A state moves one step at a time under one of 7 hidden systems, and each row is a state written as 20 numbers. Each run below is a few steps of one system.
rumuk, path 1:
[[-19  36  35   6 -22 -23 -26  -4   5  57  12  -1  27   9  13 -35 -10 -20
    7 -14]
 [-51  14  29 -51   3  21   2 -34 -23 -27  10   4 -10   8 -19 -10 -19  -9
  -27  12]
 [ -1   0 -13  -1  10  14  20  44  20 -41  13  18  -6 -34  -7  23 -20  57
    8  -3]
 [  9   1 -36  48 -20 -26  17  10  15  -8 -19  30   1 -27   8 -12  30 -33
   29   5]
 [ 19  -6   5 -18   1  23 -61 -16  11  23 -26   6   6  25 -16   3  32 -40
    3  18]
 [ 30  -2  -6 -32  49  -2 -12 -34  -9 -21  21 -26   5  10   5  19 -34   5
  -20 -34]
 [  4  -7   9  29 -19 -39  52  30 -14  -8  -4 -24 -23  18  13  33 -27  23
  -16   8]
 [-21   0   9   0 -65 -19   2   4  26  42 -13  -7  14  -7  14 -28  26  18
   25  -6]
 [-36  17 -13 -30  10  54  -6 -20 -12   6   8 -13  21   4 -30 -38  11 -38
    0  -6]]
rumuk, path 2:
[[  9   4  23 -20  -8  30 -11  19 -17  -8  -8 -12  20  21   0  17   1  39
    0   9]
 [ -7  13 -21  25  -4 -10  20 -25 -14 -19  20 -12  13 -26  18  -3   5  18
    8 -13]
 [-22  -3  -1  27 -16  14  -3  13   2  21  -1  -3 -22   3 -18  10  22  -6
   -6  35]
 [ -2   1  -3 -12  23   0 -27 -12  26  21  21  13  -1 -21   0 -18  -5   5
    6 -21]
 [ -2  -9   2  -2  27  -5  21   9 -17 -16  -4  15 -23  13 -12   0 -20 -31
  -19   2]
 [ 24  -6  23  -5 -10 -18 -10  28   8   0 -14  20   5   2  18  11  -5  31
   11  -1]
 [  4 -11 -17  -5 -16  -7  19 -30 -15 -13 -18  -8  10   1  10 -17  22 -16
    7 -11]
 [  9   4   3   2   3  35 -15  18 -10  14  -1 -22  12  19 -10  15  10  11
   -1  13]
 [ -4  18  -4  19  10 -19  -2 -26  -7   2  29  -7   5 -16  18  -2 -14   8
   -2 -14]]
veg, path 3 (9 x 20):
[[-23  12   2   1  -2   9   1 -20 -15  25  17 -11  16  -6   6 -34   7   1
    6 -14]
 [ 13   1  -1  15  -6  -4 -15 -15  -8  10  -8 -28  -3  23  -2  26   9 -17
  -10  16]
 [-16 -11   4   4   0 -21  -2  -3  23   2  10  22 -34 -20  -3   8  -4   7
   -7  11]
 [ -4   0  18  -9  26  26   7  28 -22   3   7  12   0  12  -8  -9 -16   9
   -7   2]
 [ 21   6   1  11  -9   5 -27  10   8  25  -6   5  25  -2  12  -8  19   8
   21  -6]
 [ -1  10   7   9  -3 -39   9 -23  -9   8   9 -10  -4   7  15  -1 -18 -17
  -10  -9]
 [  4 -30  13 -14  -5  -2   3  -6  -8  -7 -11   0 -25  12   3  17   9  25
  -12  13]
 [-20  -8 -10  10  12  22  12  16   0  22  16   9  -5 -16  -5 -28  10   8
    7  -4]
 [  5  25  14  21  -7   7 -15  16 -17  13  -6  -4  20  17   0   5   1 -18
    2  16]]
dob, path 4:
[[ 14  34 -14  -2  14 -23 -41 -27  27  -2   9  19  24 -25   2 -10 -11 -41
   16 -27]
 [-12  11   0  32   9 -30   0 -12  15   5  45  -5 -17 -34  20  21 -19  46
   -3  -5]
 [ 24 -41  15  23 -13 -35  25   9 -14  40 -11  -9 -19  24  31 -10  16  14
   -2  -7]
 [ -8 -15   0 -17 -39  23  -8  38  34  25 -29  -8  -7  14 -27   9  22   9
    9  20]
 [-35  23   0 -24  10  15  20  18  -1   6   7 -11  -1  15 -35 -17 -36 -43
  -17  -6]
 [  6  26  26   6  13 -25  -5  10 -13 -47  -6  43  -1  -5   6  23 -32 -13
   -7  15]
 [  6 -18 -26   3 -12  -9  41 -22 -14 -46  -4  -1  -1 -27  22   1  14  33
   12 -12]
 [ 43 -16 -41  -2   2  -2 -18 -11  28  16 -19 -12  15  -3   2  -8  28 -25
   20 -27]
 [-20  28 -10   6  -6   0 -32 -10  38  24  28 -35  -5  -7 -20  28 -16   0
   -8   6]]
Tepot, path 5:
[[ -2   5 -17  30 -27  -6  -5 -47 -11   9  17 -66   1   6  14  36  21  26
   -7  13]
 [ -7 -15  25  18 -48 -22  25  22  -6  35 -19 -38 -21  41   2  23   2  10
  -16  26]
 [-42  -5  -9 -16 -48 -18  29  19  46  22 -12  -7 -26  -7 -23 -11  -4  -9
    1   2]
 [ -6   7 -16 -35 -23   7  33  24  13 -50 -37  11   7  -2 -25   2 -14 -24
    8  -2]
 [ 15  -2 -13 -35   8  26 -16  20  32 -38  -3  14   8 -22 -13  26  -9  41
   13 -10]
 [ 46   8 -40  26  17  -8 -11  -2  18 -27   6 -21  13 -16   4  44  -4   9
   11 -12]
 [ 40 -14  -8  20 -15   5 -35   0   8  29 -19 -26  13  20  11  22  36  10
   13   7]
 [-20   9 -14  -3 -34   7  -3 -27   7  33   4 -58   7  16  -9   4  14  -5
   -3  -1]
 [-19  17  21  -5 -46  -3  29  28 -10   8 -15 -28  13  27  -4   7 -12  11
   -3  11]]
Zam, path 6:
[[  5  17  -2  -9  11  30   7  25 -16 -40  -9  11  22   1 -14  11 -11   0
    5   5]
 [  0  26  -8  16 -21 -28   3  -3  13 -38  -3   1   3 -17   1  34 -13   1
    4  11]
 [  3 -23  -2 -18 -34 -18   8 -22   9  -7 -18 -18 -12   4   9  17  16  25
   -1   3]
 [ 12 -28 -23 -15   8  30   7  28  18   8  -7 -13 -10   2 -17   5  10  19
    3  -7]
 [ -9  19   8   3  -3  12   6  51   6  -3  -9  10  -1  11 -22  14 -23 -10
   -3  19]
 [-11  11  20 -19 -13 -27  -6  -7  12 -34  -6  30  -9 -14   2  15 -20   6
   -5   7]
 [  2 -19 -21 -31  -6 -11  25 -30   6 -25  -7 -24 -11  -3  -3   7  -4   1
   -8 -18]
 [ 20 -21 -19   8   1  23  31  34 -15 -10 -14 -15   4   8  -2   5  11  18
    6  -1]
 [  0  17  -6  18 -17   4  -8  38  20 -11 -18  26   6 -10 -16  14   5 -13
   16  21]]
veg, path 7 (9 x 20):
[[  1 -15 -26  14  37  47 -50 -17  22   9  23  22 -18 -30 -18   8  40   7
    5  22]
 [  6  44   2  48  50  -8 -12  28 -10  -3  37  20   7 -13  -1  14 -39 -16
   -6   3]
 [ 33  12  43 -10 -12 -26 -29  20   9 -10  -6  10  21   5  29  33 -23  54
    6  -4]
 [  6 -23  -5 -19   3 -26  32  -1   8  35  17 -30  -3   0  23 -27 -21  34
   -3 -55]
 [ 17 -33  -7  24 -25  -1  42  31 -26  20 -32 -27  -9  37   3   1  26  -7
   -1  12]
 [-55   7  15   7 -49  -6   4  -9   9  13 -10  25 -13 -16  -6 -28  29 -12
    8  24]
 [-31  18  20 -32  13  32 -25 -29 -21   6   8 -13   0  27 -28  -4  -7 -35
  -26  15]
 [ 32 -17 -17   1  31   8 -55 -14  32  10   1  20 -17  -8  -7  18  20 -15
    2   6]
 [ 11   7   5  31  48 -25  13  16 -17 -16  24  42 -11 -19  15  -4 -32  -8
   -6  -9]]
vegon, path 8 (9 x 20):
[[ 20  21  16  28 -26 -13 -11  43   4   7 -33   2   6  31 -10  31  -3 -31
    3  32]
 [ -9  33   4 -19 -23 -37  -6 -20  31 -40   5  -6   3 -19   1  39 -36  12
   -4  -5]
 [  8 -17 -22 -33 -21  20  45  19  -5 -28 -24 -35   8  16 -11  12  -2  20
    1 -10]
 [  3  12 -10  17 -33  26 -25  34  26   3 -15  12  20 -19  -9  14  35  25
   32  21]
 [-34  30  -4   3 -40 -24   5   6  35  17  -9 -12  -6   2 -25   3 -16 -45
   -3   8]
 [-19  12  21  -6 -27  -5  13 -11 -22 -38  -7 -20 -12  15  -5  45 -11  23
  -21  33]
 [  4  -9 -19 -11  -2  11  20  51  37  -7   7  -4  -8 -18 -13  18 -20  50
    9 -10]
 [ 23  -7  -1  10 -46 -19   8  38  18   8 -47  11   8  15   1   2  21 -19
   22  10]
 [-24  32  12 -31 -32  -4 -39 -26  31 -25 -11   7   5  -7 -20  21  -5 -18
   -1  20]]
tabob, path 9, 9 rows:
[[ 16  19  37 -32  44  19 -43 -42 -49 -28   7  27  33   9  18 -15  -7  -6
   -7  -9]
 [ 11 -35   9 -30   9  -7  14   6  16 -10  18 -21 -32  -3  10  37 -24  84
  -17 -14]
 [  0   7  30  35 -36  -8  23   5 -51  43  -3 -42  27  37  30 -14  14  20
    1   2]
 [-34   1   9  17  22 -10 -17 -25   6  34  43  42 -10 -44  20 -49  10  17
    9 -14]
 [-23  -7 -18   9  41  38  21 -24 -34 -14  33 -36 -29  10 -26  19  -9  -6
  -38  17]
 [  9  11  50  31   9   3  -7  69 -22   2  -1  39  -1  17   7  16 -17  27
   -2  32]
 [ 13 -33   2  22   5 -68  36 -29 -17  -4  -5  20 -35  -3  38 -11   0 -12
  -11 -13]
 [ 27 -10   7 -21  43  44 -23 -35 -53 -17   1   5  30  11  15 -21  24   6
    1 -12]
 [ 22 -11   2   9  19  -6 -19  12  25   9  31 -18 -17 -14  13  45 -16  75
   -6  -3]]
Tepot, path 10 (9 x 20):
[[-26  16   7  19  31   5  29  25 -27 -24  19  55  -2 -31   1 -37 -19 -12
    5   0]
 [  5  -3  23   0  35  -9 -25 -24 -18 -38   7  69 -11 -25  16  -8   3  -4
   -3   8]
 [ 25 -24  -1  -6  67  -2 -18 -36 -21   2  22  11 -19   2  10  -6 -10 -15
  -21 -18]
 [ 11  -3   5  35  52  22 -15  16 -31  43  22  10   0  15   3 -23   6 -23
   -8  -1]
 [-34  34  29  23   6  -1 -30 -23 -23  27  20  23  11  -1   6 -29   7 -29
   -2  15]
 [-17  11  47 -22   7 -29   3 -29 -41   6   7  14   2  19  23 -29 -25 -13
  -19 -11]
 [-15 -19  20   0  31 -11  32  15 -24  21  24  27 -15  -6  17 -45 -19  16
   -7 -22]
 [-21  -3  -3  30  27   3  20  -3 -28 -17  12  50 -16 -28   6 -31  11 -20
    1   9]
 [ -8  -8  25 -13  34   9 -26 -29 -25 -26   4  45 -20  -2  -2  -3   5 -15
  -18  19]]
vegon, path 11:
[[ -2  20 -17   0   4  19 -30 -17  14 -23  10   7  20 -29  -4   8  13  11
   16  -1]
 [-11   3 -29  11  -6   2  28   1   0  17   2 -32  -1   9 -13  -8   1 -27
   -4 -10]
 [-10  -2  16  20 -20  -3 -11 -16 -13   4   7  -4  -7  -3  15  15  23  32
   -1  23]
 [-21  -6   5 -18   1  -3  10  21  24  28  12  -4 -16   0 -11 -11 -23  10
   -6 -14]
 [ 13  -3  27   8  -8  -8   4  21 -25  -4 -21  18   2  22  10   4   2  -1
   -1  16]
 [ -5  13  -2 -16   9  -9 -12  -4  26 -22  10  26  -1 -26  -4   4 -19   1
    5 -12]
 [ 15 -11 -19  -6   2   4  25   1 -15 -17 -22 -11   0  16  -8   2   3 -25
   -4  -5]
 [  8   6 -13  11  -1  12 -28 -14  11 -11   5   2   7 -19   2  18  21  17
   11   7]
 [ -6   2 -17  -1  -7  -5  10   2  14  28   3 -30  -2  10 -10  -5  -8 -18
   -3 -13]]
tabob, path 12:
[[-29   8  -3 -27 -40  54  -4 -12 -15 -29 -26   3  28  -3 -16 -14  45   4
   19  23]
 [  5 -27 -35  21 -15   7 -12  26  59  23  -7   5 -30 -20 -19  19  30  13
   14  14]
 [ 10  23 -10  20  -9  -8 -22 -10   3  23 -17 -22  10  30 -16   9   3 -74
   -5  15]
 [ -3  13  17 -50  18  -6 -28  11  38 -12  -6  43  -3  -8 -18  -7 -34 -23
    0 -16]
 [ 12 -16 -27 -33 -13  -3  48  15   9 -24 -23 -37  -1  17 -13  13 -21  -5
   -7 -20]
 [ 14  24  -6  10 -29   8  -3  30   8   1 -19   8  50 -12  10 -19  16   8
   41 -13]
 [-21   7 -38   3 -18 -17  -6 -45  40 -14  11  -8 -11 -40  -7   7  12 -10
    8  -6]
 [-21  16   5 -23 -18  42 -22  -2   0  -9 -17 -13   8  19 -36  14  13 -23
   -6  32]
 [  4 -16  -1  -3 -16 -19   1  50  49  21 -20  23 -24  -3 -15   5  -7  -2
    8   2]]
Zam, path 13:
[[-10 -12  12  18  -5 -21  42  24 -24   8 -14  16 -21  18   5 -17  -5 -26
  -10  12]
 [ 15  -8  -1 -13  14   7 -18 -12  -6 -31 -19  47   3 -12   1 -13  20 -18
   10   1]
 [ 23  17 -23  -5   9   2 -13 -28  -3 -23  -5 -30  18  13  -9  26  -8 -31
   -6  -7]
 [ 32   0  11  22 -12 -18  -2  14  -7   7  -4 -17  17   7  27  23  -2  42
    8  -7]
 [ -9  -1 -13  -6 -31  -5  -7  17  43  33  -6  -1   6 -14  -4 -16  13   7
   20 -14]
 [-33  10  22 -30  -3  38 -13   3  -6   8   6  -7   4  12 -21  -6  -4  10
  -11  12]
 [-18  10   0  15  29  -8  12   3   3 -14  34  15 -22 -24  -3  11 -32  15
  -13   2]
 [-13 -15   5   9 -15 -37  38 -13 -15   0 -11   5 -24   8  12 -13  -1 -19
  -10   4]
 [ 21 -29 -11 -10  17  22  -4  -8 -15 -16 -18  24   2  -1   2 -15  30  -7
    9  -4]]
dob, path 14 (9 x 20):
[[  4 -26   2 -24 -24  -5   0 -11  10  -5 -16  10  -2  -7  13  -8  24  24
   12  -7]
 [  8  -2 -27  -5  15  24  -2  24  19  23   6 -15   9  -2 -16  -9  -3  -4
    9 -20]
 [ -9  27   7  27   6  -7 -13   3  -5   6   9  -6  -4  10 -10  21 -16 -24
  -13  22]
 [-18  -3  29 -14 -19 -26  11 -23 -18 -16  -3  12 -12   3  15  -1  -4  18
  -11   7]
 [ 23 -21  -9 -18   4   8  10  23   4  -3 -16  12  10  -5   8 -17   8  21
   16 -24]
 [  5  13 -33  26   5  25  -1  16   9   5   2 -16   9  -5 -21   9  10 -18
    8   5]
 [-23  19  11   1  -5 -19 -13 -37  -3   1   8  -3 -11   6  -4   5  -9 -32
  -16  12]
 [  4 -11  26 -26   3 -21  -2  -5   2 -10   3  19  -8  -8  18   3 -17  37
   -5 -13]
 [ 28 -16 -21  15   4  13  22  34  -9   4  -4 -11  13   3   8  -3   9  24
   14 -13]]

Which system made each of these runs?
path 15 (2 x 20):
[[-31  36   0  23 -43  33  -1  26 -12  30 -14   2  44   2 -10 -42  32 -28
   29  12]
 [-29  -3 -45  10  17  -4  -1  -5  56 -10  20  34 -39 -54 -27  -4   1 -27
    7   2]]
 | tabob
path 16 (2 x 20):
[[ -2  28   4  16   1 -12  11  25 -13   3 -13  31  30   0   6 -40 -10 -48
   18 -10]
 [ -5  34  14 -10  -7   4 -33 -50 -22 -33  -1  14  33 -11  13  -4  13  -9
    9   2]]
 | Zam
path 17, 2 rows:
[[  6  -9  -2 -39   2  10  22   8  -7  -9 -11   1  18   4   2 -28 -11   6
    7 -32]
 [ 22  23 -21  27  15  13 -15  28   9 -11  -1   9  22 -11 -10  13   0 -13
   18   2]]
 | dob
path 18:
[[-35  11  30   4   2  -2 -18   0   3  17  23  14 -21  -5  -3   2 -11  16
  -16  20]
 [  4   6   6   6   9 -42  15  -2  -1  -3   0  16 -13   5   8  -4 -28 -33
  -11 -11]]
 | Tepot
path 19:
[[-37   2 -16 -28   8  21  36 -29 -10 -29  27 -42 -12  -6 -18  12 -22  25
  -23  -7]
 [-18  15 -17  45 -13  -4  29  65  28  13  16   4  -7 -26 -11  10 -16  24
   13   9]]
 | rumuk
path 20, 2 rows:
[[-32 -15 -10 -39 -44  13  39 -18  -8   3 -25 -32   3  15 -12 -31  14 -16
    0 -10]
 [-37   8   4 -22 -15  36  38  39  -8 -35   3  -4  -1  -3 -23  10 -18  38
   -4  12]]
 | Tepot
path 21, 2 rows:
[[-14  12  11  -6 -11 -22  17  -5 -10 -24 -17  15 -10   9  -7   3 -18 -37
  -13  11]
 [ 16 -22  -3 -24   6  11   8  14  -3 -22 -25  31   0  -1  -2 -13  11  -1
    9  -7]]
 | tabob
path 22:
[[ 13 -13 -15  20  26  11  -9  32  20  27  12  11  -9 -11  -6  -3   5  10
    8  -6]
 [ 14  -1  13  13  -9 -36  -7 -11  -1  20 -14   5  -4  16  14  -4   3 -31
   -3   2]]
 | vegon
path 23, 2 rows:
[[-11   4   3  24   1  24  30  32 -34  11   8  -8  11   7   2 -16   3  17
    3   3]
 [ -6   6  -8  47  13 -16   5   4  -3  -2  20  27 -10 -29  14  -4   4   6
    5   7]]
 | tabob
path 24 (2 x 20):
[[ -8  39   4 -57 -14  25 -39 -27  13 -51 -19  -1  30   5 -28  23 -14 -27
    0   7]
 [  4  36 -44  22   9  32  34  20 -11 -38  11 -46  30  -5 -22  27 -20  -4
    7  -4]]
 | vegon
path 25:
[[ 45  13 -14 -19 -17   2 -23   4  17 -36 -35  13  48 -11  12   7  16   1
   37 -17]
 [-20  34 -37 -17 -28  23  -7 -29  16 -13  -8 -26  34 -11 -23 -13  12 -42
   17  -9]]
 | vegon
path 26, 2 rows:
[[ 13  21  -3   9  25  28   3  35 -13  19  35 -16  52 -16  20 -25 -17  59
   24 -42]
 [-66  53   3  42 -42  -5  15  12   8  31  25  -2  17 -27  -8 -28   0 -13
   16  13]]
 | Zam
path 27, 2 rows:
[[ 17 -24  -5   9  13 -30  28  26  13  -6  10  10 -26 -14  16  16 -23  38
   -4 -14]
 [-13 -13  -9 -16 -30  -7  34  21   9   4 -34   7  -6   8 -11 -27   8 -30
    9  -5]]
 | Zam
path 28, 2 rows:
[[-34 -14  -2 -13 -30 -23  13 -17  26  12  -6   3 -31  -9 -11 -10   4 -13
   -7   4]
 [  1 -32   4 -29  25  33   7  -2 -23 -13  -5   5 -16  14 -11  -4   8   8
  -15   2]]
 | Zam
path 29:
[[ 31  -8 -45  26  13   4  35   6 -14 -30   0 -22   9 -11   9  14   9   8
   10 -15]
 [ 11  36  11  25 -17  -6 -39 -15  -4 -22   0  13  28 -15  16  24  13  14
   16  17]]
 | tabob
path 30, 2 rows:
[[ 16 -13   7  31  11  -7  13 -17 -45  -1  15 -24  -2  12  29  17   9  37
  -10   6]
 [-17 -25   7  28 -18  -8  19  -7 -12  41  15 -19 -20   1  19 -12  24  37
   -3   6]]
 | rumuk
path 31:
[[ 28 -33  -4 -20  -7   3  -4 -12   0   3 -13 -63 -24  46 -10  62  -2  26
  -30  14]
 [-22 -35 -32  18   1  -8  31  42  52  23   6  31 -50 -39 -14 -20   9   8
   10  -3]]
 | veg
path 32:
[[ 12  11 -18  11   3 -18  12   6  13 -51  -1  26   5 -36   7  19 -11  12
   16  -6]
 [ 18 -12 -23  18 -25  -9  -5   2  18  -9 -35   5 -10   3  -7  20  34 -28
   11  20]]
 | rumuk
path 33:
[[-42  11  51   3   2 -31  21   5 -17  19  38  19 -12 -14  25 -22 -39  44
  -15 -10]
 [ -5 -38  26 -21  15  -6  43  35 -27  -9 -16  51 -24   5  12 -38  -7  13
   -4  -8]]
 | vegon
path 34:
[[  4  -5   5 -12  -7  -1  -3  68  58  50   8 -19 -14   9 -20  17 -34  34
   -2  -9]
 [  9  -9  16 -12 -16 -26  26  59  17  41 -31  14   1  28  -3 -33 -23 -35
    6 -19]]
 | veg
path 35:
[[ -9 -38  -9 -29 -54 -49  37 -20  31  -2 -33 -19 -36   5   3   4   3  -1
   -6  -9]
 [ 29  -3 -20 -42  -7 -10   4  47  59   9 -24 -15   6  11 -21  11 -37  -8
    8 -34]]
 | dob
path 36, 2 rows:
[[  1  13  12 -25 -10  -7   2 -25 -20   6   1 -21  32  10  18 -23  -8   5
    4 -30]
 [-22  12   6  -3   0  30   7  -4 -30  -3  13   7  22 -10   6 -31  13  19
   10  -5]]
 | vegon
path 37, 2 rows:
[[ 48 -23 -21   5  -7  38   1  64   6  14 -33   4  36   5   5 -14  37  29
   39 -11]
 [-21  46   2  16 -43 -23 -44 -13  36  24 -13  22  28 -17  -5 -20  18 -53
   26   7]]
 | vegon
path 38 (2 x 20):
[[-20  12  11  -2  21  -1   7  41  10  -7  -5  48 -21  -3 -25 -11 -28 -43
   -7  12]
 [ 26 -16 -22  -2  16 -15  40  20  -7 -43 -27  16  -8   5  -5   7 -13 -32
   -2  -9]]
 | tabob
